In the data rows, the value 128 means zero.
Every row has a hidden score from 0 to 20. What is each row's score? 10 is about the middle. The score is a weighted sum of the row's numbers plus the product of two more (or one squared), each taken from its middle value.
[160, 178, 166, 150, 124, 174, 174, 171, 157, 168, 160, 167, 159, 148, 130, 160] >> 12
[120, 139, 129, 108, 121, 130, 130, 131, 125, 125, 126, 121, 120, 113, 120, 119] >> 11
[107, 128, 118, 100, 111, 121, 125, 123, 110, 112, 103, 109, 104, 101, 100, 103] >> 7
[133, 98, 110, 141, 142, 95, 106, 99, 128, 116, 130, 125, 133, 143, 139, 127] >> 17
[124, 140, 134, 119, 104, 141, 144, 138, 133, 134, 129, 129, 127, 115, 107, 126] >> 8
[108, 114, 109, 113, 118, 121, 126, 122, 117, 117, 110, 108, 105, 119, 123, 110] >> 9
[115, 124, 121, 122, 136, 125, 128, 129, 120, 114, 128, 113, 129, 124, 125, 116] >> 9
[148, 115, 128, 143, 158, 113, 114, 116, 131, 133, 142, 134, 143, 146, 152, 136] >> 10
[142, 140, 130, 152, 154, 141, 138, 132, 126, 132, 145, 125, 145, 138, 154, 139] >> 13
[172, 188, 181, 168, 133, 190, 190, 183, 180, 189, 171, 178, 173, 160, 147, 183] >> 10
[110, 119, 120, 116, 121, 128, 118, 126, 117, 111, 104, 118, 109, 115, 114, 116] >> 7
[110, 107, 101, 119, 127, 109, 105, 104, 108, 104, 115, 103, 115, 114, 122, 107] >> 7
[146, 153, 162, 135, 140, 162, 158, 164, 149, 151, 145, 151, 144, 134, 131, 144] >> 8
[120, 132, 134, 116, 123, 130, 133, 129, 123, 125, 121, 119, 123, 114, 113, 119] >> 6
[115, 101, 93, 113, 123, 95, 101, 99, 109, 105, 112, 102, 116, 121, 122, 111] >> 10
[167, 103, 145, 169, 173, 93, 98, 114, 154, 151, 167, 154, 164, 166, 172, 162] >> 17
[114, 124, 124, 109, 118, 125, 127, 125, 123, 124, 107, 118, 112, 110, 121, 114] >> 6
[103, 115, 116, 102, 107, 119, 113, 115, 108, 108, 102, 105, 98, 103, 111, 99] >> 6
[120, 125, 125, 104, 111, 134, 125, 128, 121, 124, 117, 118, 115, 107, 116, 123] >> 9
[135, 142, 135, 142, 145, 139, 138, 143, 133, 130, 140, 134, 127, 141, 142, 129] >> 10
[83, 94, 87, 87, 100, 97, 97, 93, 82, 86, 86, 82, 83, 84, 93, 82] >> 8
[117, 127, 127, 120, 126, 129, 124, 126, 120, 118, 116, 117, 112, 115, 122, 114] >> 6
[148, 162, 156, 127, 95, 154, 158, 160, 146, 151, 143, 150, 142, 132, 119, 148] >> 13
[119, 118, 112, 120, 124, 126, 118, 116, 111, 109, 119, 113, 117, 122, 130, 112] >> 11
[120, 125, 115, 126, 130, 120, 130, 120, 111, 120, 124, 119, 113, 126, 127, 122] >> 16
[160, 113, 148, 164, 174, 112, 119, 113, 158, 152, 158, 153, 161, 169, 174, 160] >> 13
[112, 128, 121, 104, 96, 134, 125, 132, 116, 123, 109, 121, 116, 102, 94, 117] >> 7
[123, 126, 113, 125, 134, 124, 121, 121, 123, 117, 130, 115, 124, 134, 130, 119] >> 10
[96, 107, 104, 96, 98, 106, 103, 102, 96, 100, 87, 101, 88, 91, 107, 95] >> 7
[153, 142, 135, 157, 175, 144, 142, 142, 154, 144, 156, 153, 156, 162, 174, 156] >> 12
[100, 116, 105, 107, 110, 107, 112, 106, 103, 112, 93, 101, 97, 106, 113, 104] >> 9
[154, 111, 141, 167, 172, 112, 113, 116, 149, 141, 154, 149, 161, 160, 171, 157] >> 14
[117, 137, 130, 108, 113, 129, 130, 131, 119, 128, 116, 122, 116, 120, 117, 122] >> 12
[176, 190, 185, 189, 191, 193, 185, 187, 185, 183, 173, 171, 176, 180, 190, 176] >> 6
[109, 116, 111, 100, 111, 115, 113, 115, 112, 119, 104, 113, 102, 102, 112, 109] >> 9
[103, 113, 110, 111, 118, 118, 115, 116, 105, 115, 104, 111, 107, 106, 110, 106] >> 8
[117, 125, 117, 104, 114, 127, 129, 123, 115, 122, 109, 121, 110, 104, 106, 123] >> 10
[135, 145, 143, 141, 144, 152, 146, 147, 142, 140, 136, 144, 130, 133, 141, 137] >> 8
[119, 123, 118, 130, 128, 132, 129, 128, 121, 113, 119, 113, 117, 130, 129, 120] >> 11
[134, 101, 121, 134, 140, 105, 101, 104, 120, 109, 124, 118, 130, 130, 142, 128] >> 14
[130, 115, 118, 129, 142, 115, 118, 115, 123, 114, 134, 122, 125, 131, 142, 121] >> 11
[135, 89, 120, 136, 142, 92, 91, 94, 129, 121, 134, 132, 133, 135, 148, 128] >> 14
[120, 130, 122, 112, 112, 128, 121, 130, 116, 120, 116, 121, 117, 109, 114, 120] >> 8
[119, 133, 123, 117, 126, 128, 131, 131, 124, 121, 113, 121, 117, 127, 132, 121] >> 9
[130, 148, 144, 124, 121, 141, 146, 146, 145, 146, 131, 142, 129, 120, 127, 140] >> 7
[144, 121, 120, 149, 160, 123, 125, 124, 130, 130, 143, 132, 142, 145, 154, 139] >> 12
[139, 149, 148, 140, 143, 152, 149, 151, 141, 144, 136, 141, 142, 141, 143, 140] >> 8
[128, 144, 138, 110, 72, 136, 137, 136, 123, 130, 127, 131, 126, 111, 96, 122] >> 12
[140, 151, 142, 129, 105, 154, 153, 142, 144, 141, 142, 136, 135, 127, 112, 133] >> 9
[148, 133, 128, 152, 155, 127, 132, 133, 144, 138, 147, 141, 150, 157, 154, 144] >> 11
[174, 188, 177, 164, 120, 185, 187, 183, 176, 177, 169, 181, 167, 163, 141, 179] >> 15
[110, 131, 119, 97, 105, 126, 131, 121, 117, 112, 114, 117, 113, 109, 106, 116] >> 11
[140, 100, 126, 153, 153, 100, 100, 98, 139, 128, 143, 134, 145, 156, 150, 145] >> 18
[123, 103, 112, 134, 135, 104, 102, 102, 121, 112, 135, 127, 133, 133, 135, 120] >> 12
[130, 136, 135, 122, 129, 134, 137, 137, 130, 127, 118, 129, 121, 117, 123, 128] >> 6
[117, 137, 126, 107, 107, 130, 136, 131, 124, 129, 123, 131, 123, 115, 110, 119] >> 12
[148, 106, 128, 147, 152, 108, 109, 107, 144, 137, 141, 136, 145, 153, 153, 137] >> 12
[121, 131, 125, 105, 111, 133, 131, 135, 124, 116, 113, 117, 119, 112, 115, 117] >> 9
[137, 135, 133, 148, 146, 133, 135, 139, 129, 126, 136, 131, 136, 143, 137, 127] >> 9
[95, 101, 96, 97, 103, 110, 99, 101, 100, 102, 90, 94, 93, 93, 107, 87] >> 4
[118, 98, 106, 132, 137, 101, 95, 96, 119, 110, 125, 114, 127, 132, 126, 122] >> 10
[97, 91, 83, 104, 110, 94, 92, 89, 91, 87, 96, 87, 103, 111, 111, 95] >> 10
[99, 106, 99, 107, 113, 106, 112, 107, 94, 99, 104, 90, 108, 107, 113, 99] >> 10
[132, 119, 117, 131, 140, 124, 122, 127, 121, 113, 135, 118, 128, 138, 136, 125] >> 14
[122, 133, 123, 113, 111, 129, 134, 130, 130, 130, 117, 124, 122, 110, 115, 116] >> 6
[167, 112, 155, 182, 182, 112, 111, 118, 162, 155, 177, 166, 165, 174, 177, 168] >> 17
[115, 89, 97, 123, 126, 85, 90, 91, 112, 109, 115, 101, 123, 112, 132, 115] >> 7
[160, 168, 168, 153, 155, 164, 171, 166, 164, 158, 161, 164, 153, 149, 150, 152] >> 9
[119, 132, 127, 114, 132, 131, 128, 132, 125, 138, 123, 132, 121, 124, 125, 127] >> 14
[129, 94, 106, 133, 138, 107, 100, 94, 126, 118, 117, 110, 125, 127, 134, 123] >> 9
[94, 118, 106, 103, 112, 109, 113, 108, 101, 104, 99, 98, 95, 111, 102, 100] >> 9
[138, 153, 143, 133, 130, 148, 151, 149, 145, 148, 135, 140, 133, 131, 122, 139] >> 7
[114, 125, 116, 107, 108, 126, 130, 121, 114, 117, 106, 115, 103, 112, 114, 103] >> 9
[172, 178, 178, 163, 117, 176, 178, 176, 176, 174, 171, 172, 163, 158, 141, 169] >> 15
[140, 115, 124, 147, 145, 112, 120, 123, 142, 129, 143, 135, 144, 150, 151, 145] >> 19
[142, 154, 148, 143, 145, 152, 152, 152, 144, 152, 140, 141, 144, 148, 151, 140] >> 11
[98, 104, 95, 86, 91, 110, 103, 107, 94, 102, 91, 105, 89, 89, 89, 90] >> 9
[107, 115, 108, 100, 111, 112, 114, 112, 113, 111, 95, 110, 102, 110, 109, 100] >> 6
[103, 115, 117, 104, 119, 116, 118, 114, 109, 107, 106, 113, 110, 111, 113, 102] >> 8
[134, 146, 142, 114, 112, 141, 145, 150, 136, 136, 132, 138, 130, 117, 105, 138] >> 10
[118, 136, 124, 113, 100, 135, 136, 133, 122, 131, 114, 128, 115, 108, 100, 121] >> 8
[126, 135, 132, 114, 100, 134, 134, 130, 136, 129, 119, 127, 124, 112, 97, 125] >> 8
[139, 159, 151, 129, 113, 157, 156, 157, 142, 147, 137, 147, 139, 132, 110, 144] >> 10
[112, 117, 115, 109, 114, 125, 129, 126, 110, 120, 117, 118, 103, 106, 106, 109] >> 11
[120, 125, 126, 130, 131, 125, 124, 123, 112, 117, 116, 116, 120, 128, 133, 110] >> 8
[142, 155, 151, 148, 150, 158, 154, 151, 147, 153, 148, 154, 144, 156, 150, 148] >> 13
[106, 84, 92, 122, 125, 83, 84, 84, 102, 98, 114, 100, 111, 126, 118, 103] >> 11
[148, 164, 157, 141, 124, 164, 165, 161, 151, 160, 146, 158, 146, 137, 132, 150] >> 11
[103, 110, 105, 108, 118, 109, 108, 106, 102, 103, 104, 103, 109, 116, 116, 105] >> 9
[90, 87, 83, 96, 99, 87, 87, 89, 68, 71, 86, 77, 88, 95, 93, 84] >> 11
[107, 103, 92, 114, 121, 95, 96, 96, 101, 95, 106, 100, 112, 114, 122, 106] >> 9
